x =
[[ 99 109  61  51 131  79 155 144 115 114  80 116  71]
 [ 92 184  76 123 101  52  54  48 155  60  49 160 200]
 [ 86 129  73  71 172  82 163 170  71  86 152  55  67]
 [ 74 100  76  55  93  91 118 116 169 116  67 164 123]
 [ 82 150  68 122 140  58 118 127  73  68 198  51 102]
 [150 114 118  98 154 108  60  67  41  68 125  32 142]
 [126 193 105  57 189  89 107 117  72  38  78  74 136]
 [ 99  30  89  75 106 115  97  85 125 158  99 120 101]
 [119  63  78 122  61  79  83  68 113 137 108 118 104]
 [111 119 177  83 174 170  49  69  73  61  76  70 184]
 [145  61 127 114 107 129  91  85  52 120  98  60  81]
 [153 112  82 108  81  67  51  41 108  95  79 111 144]]
Rows and columns are counted from 1.
row 1 col 1 -> 99
row 12 col 6 -> 67
row 5 col 1 -> 82
row 12 col 13 -> 144
row 12 col 11 -> 79
row 5 col 11 -> 198
row 2 col 4 -> 123
row 12 col 3 -> 82
row 6 col 10 -> 68
row 3 col 5 -> 172
row 2 col 6 -> 52
row 1 col 6 -> 79
row 11 col 2 -> 61
row 7 col 13 -> 136
row 10 col 10 -> 61
row 6 col 9 -> 41
row 6 col 11 -> 125
row 7 col 7 -> 107
row 10 col 8 -> 69
row 3 col 13 -> 67
row 6 col 12 -> 32
row 5 col 12 -> 51
row 4 col 8 -> 116
row 10 col 5 -> 174
row 2 col 11 -> 49
row 6 col 2 -> 114
row 7 col 11 -> 78
row 11 col 3 -> 127
row 7 col 4 -> 57
row 8 col 9 -> 125
row 4 col 4 -> 55
row 12 col 1 -> 153
row 6 col 4 -> 98
row 7 col 3 -> 105

X =
0.97,-0.40,-0.69,0.90,0.76,-0.60,-0.64,-1.03,0.82,-0.88,-1.04
-0.07,1.07,-0.88,-1.01,-0.93,-1.13,1.00,0.70,0.59,-0.45,0.74
-1.06,-1.59,3.28,0.69,0.98,3.82,-1.10,-0.22,-2.70,2.38,0.14
0.52,-0.74,-0.01,0.98,0.83,0.13,-0.83,-0.84,0.19,-0.27,-0.95
0.49,-0.98,0.27,1.18,1.07,0.49,-1.08,-1.02,-0.03,-0.10,-0.93
-1.47,-2.08,4.29,0.91,1.23,4.96,-1.43,-0.21,-3.55,3.16,0.14
-0.34,1.04,-0.56,-1.15,-1.02,-0.80,1.05,0.90,0.27,-0.13,0.95
-0.96,1.17,0.15,-1.70,-1.42,-0.08,1.39,1.51,-0.44,0.59,1.57
1.20,0.83,-2.39,-0.02,-0.24,-2.66,0.40,-0.39,2.12,-1.97,-0.57
-1.15,-0.73,2.18,-0.03,0.16,2.41,-0.33,0.42,-1.95,1.83,0.57
-1.24,0.99,0.40,-1.57,-1.36,0.17,1.24,1.58,-0.70,0.85,1.67
Rows and columns are counted from 1.
row 1 col 1: 0.97
row 10 col 10: 1.83
row 9 col 6: -2.66
row 9 col 2: 0.83
row 5 col 3: 0.27
row 10 col 11: 0.57
row 7 col 9: 0.27
row 4 col 2: -0.74
row 6 col 6: 4.96
row 6 col 4: 0.91
row 10 col 5: 0.16
row 10 col 4: -0.03
row 11 col 8: 1.58
row 7 col 8: 0.90
row 8 col 5: -1.42
row 3 col 10: 2.38
row 3 col 7: -1.10
row 11 col 10: 0.85
row 1 col 3: -0.69
row 5 col 9: -0.03
row 2 col 3: -0.88
row 8 col 11: 1.57
row 9 col 10: -1.97
row 4 col 4: 0.98
row 8 col 3: 0.15
row 6 col 3: 4.29
row 3 col 6: 3.82
row 1 col 5: 0.76
row 7 col 6: -0.80
row 3 col 8: -0.22
row 7 col 5: -1.02
row 4 col 10: -0.27
row 9 col 8: -0.39

m =
[[ 0.06 -3.83 -1.48  2.31  0.07 -1.78 -1.19  0.50]
 [-0.12 -3.03 -1.48  1.92  0.07 -1.78 -1.19  0.45]
 [-0.30 -2.98 -1.48  1.98  0.07 -2.18 -1.19  0.33]
 [ 0.16 -4.60 -1.58  2.54  0.07 -1.78 -1.63  0.50]
 [ 0.06 -3.05 -1.48  2.14  0.07 -1.78 -1.19  0.50]
 [ 0.06 -3.05 -1.48  2.14  0.07 -1.78 -1.19  0.50]
 [ 0.18 -4.88 -1.79  2.68  0.07 -1.87 -1.61  0.50]
 [ 0.06 -3.05 -1.48  2.14  0.07 -1.78 -1.19  0.50]
 [-0.66 -3.05 -1.73  2.00  0.08 -3.09 -1.19  0.12]
 [ 0.06 -3.33 -1.48  2.27  0.07 -1.78 -1.19  0.50]
 [ 0.06 -3.17 -1.48  2.14  0.07 -1.78 -1.19  0.50]
 [-0.52 -3.05 -1.48  1.96  0.07 -2.41 -1.19  0.20]
 [ 0.20 -3.89 -1.54  2.58  0.07 -1.78 -1.45  0.50]
 [ 0.06 -3.05 -1.48  2.14  0.07 -1.78 -1.19  0.50]
 [ 0.06 -3.05 -1.48  2.14  0.07 -1.78 -1.19  0.50]]
Indices start at 1.
row 1 col 1 = 0.06
row 2 col 2 = -3.03
row 10 col 8 = 0.50
row 11 col 6 = -1.78
row 9 col 1 = -0.66
row 2 col 4 = 1.92
row 7 col 1 = 0.18
row 3 col 4 = 1.98
row 4 col 3 = -1.58
row 15 col 1 = 0.06
row 1 col 4 = 2.31
row 2 col 1 = -0.12
row 14 col 6 = -1.78
row 15 col 7 = -1.19
row 10 col 5 = 0.07
row 13 col 6 = -1.78
row 11 col 3 = -1.48
row 6 col 5 = 0.07
row 9 col 3 = -1.73
row 10 col 7 = -1.19
row 9 col 5 = 0.08
row 11 col 4 = 2.14
row 10 col 3 = -1.48
row 8 col 4 = 2.14
row 6 col 4 = 2.14
row 7 col 6 = -1.87
row 2 col 8 = 0.45
row 2 col 7 = -1.19
row 12 col 1 = -0.52
row 5 col 2 = -3.05
row 2 col 3 = -1.48
row 4 col 5 = 0.07
row 3 col 7 = -1.19
row 15 col 4 = 2.14
row 14 col 5 = 0.07
row 6 col 8 = 0.50
row 5 col 8 = 0.50

M =
[[-0.42, -0.27, -2.59, -2.60, -0.51, -0.14, -2.12, 0.06],
 [-2.56, 2.20, -1.28, -1.26, 1.96, -1.11, -2.39, -1.85],
 [-1.35, -1.44, -2.42, -1.09, 1.68, 0.27, 0.61, -2.70],
 [0.24, -0.29, -0.05, 0.53, 1.77, 2.06, 0.89, -1.59],
 [-2.12, 2.47, 0.28, 0.77, 2.06, 0.01, -2.38, -2.71],
 [-1.88, -1.89, 0.20, 1.66, 0.25, 1.27, 4.00, -1.99],
 [-2.18, 2.39, -0.99, -1.08, 2.19, -0.86, -1.95, -1.78],
 [-2.27, 1.58, -0.08, -1.35, -1.40, -2.20, -2.15, 0.03],
 [0.53, 1.70, 2.31, 2.28, -1.05, 2.30, -2.67, -3.69],
 [-1.01, -1.27, -2.30, -1.54, 3.10, 0.30, 0.84, -2.08],
 [-1.55, 1.05, -0.85, -1.32, -1.45, -2.50, -3.78, -0.33],
 [-1.11, -1.08, -2.54, -1.85, 0.08, -0.76, 2.43, 1.04],
 [-1.56, -0.73, -2.71, -2.03, -0.28, -1.43, 1.91, 1.27],
 [-0.13, 0.84, 0.68, 1.68, 0.99, 1.74, -1.09, -2.49],
 [-1.77, -1.52, -1.19, 2.93, -1.44, -0.44, 0.88, -3.35],
 [-1.22, 1.22, 2.32, -0.37, -1.08, 2.43, 2.27, 0.17]]
Indices start at 1.
row 1 col 1	-0.42
row 7 col 1	-2.18
row 6 col 6	1.27
row 4 col 2	-0.29
row 9 col 2	1.70
row 8 col 8	0.03
row 15 col 2	-1.52
row 5 col 1	-2.12
row 2 col 4	-1.26
row 6 col 1	-1.88
row 6 col 5	0.25
row 5 col 8	-2.71
row 8 col 5	-1.40
row 13 col 4	-2.03
row 16 col 8	0.17
row 3 col 6	0.27
row 9 col 4	2.28
row 7 col 2	2.39
row 12 col 4	-1.85
row 4 col 3	-0.05
row 6 col 2	-1.89
row 1 col 4	-2.60
row 15 col 6	-0.44
row 15 col 7	0.88
row 7 col 8	-1.78
row 8 col 6	-2.20
row 1 col 2	-0.27
row 15 col 1	-1.77
row 12 col 5	0.08
row 12 col 7	2.43
row 11 col 3	-0.85
row 2 col 6	-1.11
row 9 col 7	-2.67
row 13 col 6	-1.43
row 14 col 3	0.68
